Each named move below is a turn or a mirror, shown by a few rows before and after it. Which moves, in which order, take the first row of each later pair to the second? The first pair is answered.
move sunan:
  4   1  32  10   6  -3  -7 -21   8  36   0  -6 -32   4  15   7 -37  23  16 =>   2   1  33   9  10  -2  -1 -22   8  35  -5 -10 -31   4  12  10 -37  24  16
  6   1   6   3 -15 -15  11  12   4 -13  -3 -11   6   5   2   8  11  -8   5 =>   4   2   5   4 -13 -14  13  12   5 -14  -6 -12   5   2   1   7  10  -6   4
  4   7 -10  15 -12   4  15  43 -11  -3  32  29   9  11  -6 -13 -30 -12   6 => -16  -2  -3   9   6  33  46  22   3  -4 -25   7  24  -1  -4   3 -22 -12 -11
-11  11  46  -2  11  20  30 -22  20 -18 -81   8 -35   8  34  -5  46   8  15 =>  24  23  38   8 -19 -32 -23  17   3 -16  20  47 -63  29  32 -36  28   6  44
move nafu:
 -3   1  15   4   1  -2 -32  -5   7  15 -22  24 -10  -6  13  28  -5   7  23 =>  -4   1   2  -4   0  11 -17  -2   5  -6 -39  17  13 -11   8  25  24  -2   1
  3 -20  12   6  17  10   5 -30  10  32 -12  -6  -8  -4   2  12 -29  17  14 =>  -1 -19  -3   0  16  26  22 -26   5   2 -34 -14  19 -12  -4  11   6   7 -11
-10  -6 -13  -2  10  10   4  -8   4  12  -1   6   5 -18  -6   7 -19   7   6 => -11  -4 -18  -3   9  14  10  -8   2   6  -6   3  11 -20  -9   6 -11   3   1
 16  14   3  20 -14 -20 -17  42  -7   7   6  10 -10  13   5 -21  -8  13   0 =>  14  16  -7  16 -15  -9  -5  43 -11 -16 -11   1  12   7   1 -22  18   6 -17
move Sata:
  9  -4 -22 -18  -2   4  21   6  -8 -14   2   4  21  -4  -7  -1  31   1  -8 =>   3  -1  11 -12   6   6  23  -5  -1  -3 -26 -13  -4  11  11  10  24  14   2
 -6  -9 -29  -5   1  11  13  -3   3   4   1   7  26 -23 -17  -2  -7  -6  -4 =>  -9  -8   8  -1   9  14  16 -17  14  14 -31 -13  -1  -6   2  10 -13   7   5
  6   8  33  -9 -14 -18  -9  10  10   3   5 -12 -32  29  14   3   9   2   8 =>  12   7  -7 -11 -24 -20 -14  24  -1  -8  41   9  -4  12  -6 -10  16 -12  -3
 12  33 -15   0 -13 -12  -9  -7 -10  -6   6  -3  -3   5   2  -8  13  -3  -3 =>  13  32   0   3 -13 -10  -8 -13  -6  -3  -6  -9 -15  12  10  -2  11   2   2
move Votu:
 36  -6 -10  -7 -22   2 -23  13  -5  -9  50  17   2 -28 -13 -13  13 -14  -6 =>  31  -6  -8  -9 -17  15  -5  10  -6 -29  20   1  15 -28 -12 -12  41 -17 -24
 -5   0 -11   6   2  17   8   3  -2  -3 -10  -7  17  -6  -3   3   0 -13   0 =>  -6   2   2   9   3  15   9  -1   1  -2 -20 -14   8   1   2   6   1  -8   4
 -2 -22 -14   7  -2  30  -9 -20 -11  14   8 -19  10 -30  -3 -13   1  -2  -2 =>  -5 -22  -8   9  -3  32  -5 -21 -12   8  -1 -27  10 -29   3  -9   9  -2  -4
 -9 -23 -29 -14  27   7  -7   2  -3  17  54  25  30 -38  15  13 -41 -10  17 => -15 -21 -39 -21  28  23  15   4  -6 -13  27  12  56 -43  10  12  -6 -21  -8
Then:
(2 to 4 moves a pair)
  1  -3 -17   0  -7  -4  -2   7  -9  -8  18  10  20  -5  -9  -9  12  -9  -7 =>  -9 -11 -15   1   7   6   7 -13   3  14   3   9  15 -16  -8   0 -17   0  -1
sunan nafu sunan Sata
 19  -6 -36  -1  -3 -19 -19  18 -10   1  60  25  10 -23 -24 -16  -8   3   5 =>  24   3  34  10  -5 -33 -25  17  -7  -4  26  -8 -45  29  11  -4  10  24  22
Votu Sata sunan
-12  17  18   2   5   9  -5 -30  32  38   3  -7  -6 -14  -3  16 -32  11   0 =>  -6  25  42   4   3   6  -7 -27  29  18 -13 -24 -20   7  11  17  -5  15  -2
nafu sunan Sata sunan
 -5 -19  12   4  -2  14  -5   1  17  15  -9   8  -4  13  -2  35 -32  26  20 =>   4 -17  -4   5 -12   0 -19  15   8  10  24  23   4  11 -11  25 -30  19  20
Sata sunan Sata sunan
 -4   2  43   4  -5  -4  -4   3  -1 -17 -28 -25 -36  32  30  10  20  18  -4 => -18 -18 -43  -9   7  29  19  -8  -4  -8 -11  10  38 -36 -15   5  -2  -4 -30
Votu Votu sunan Sata
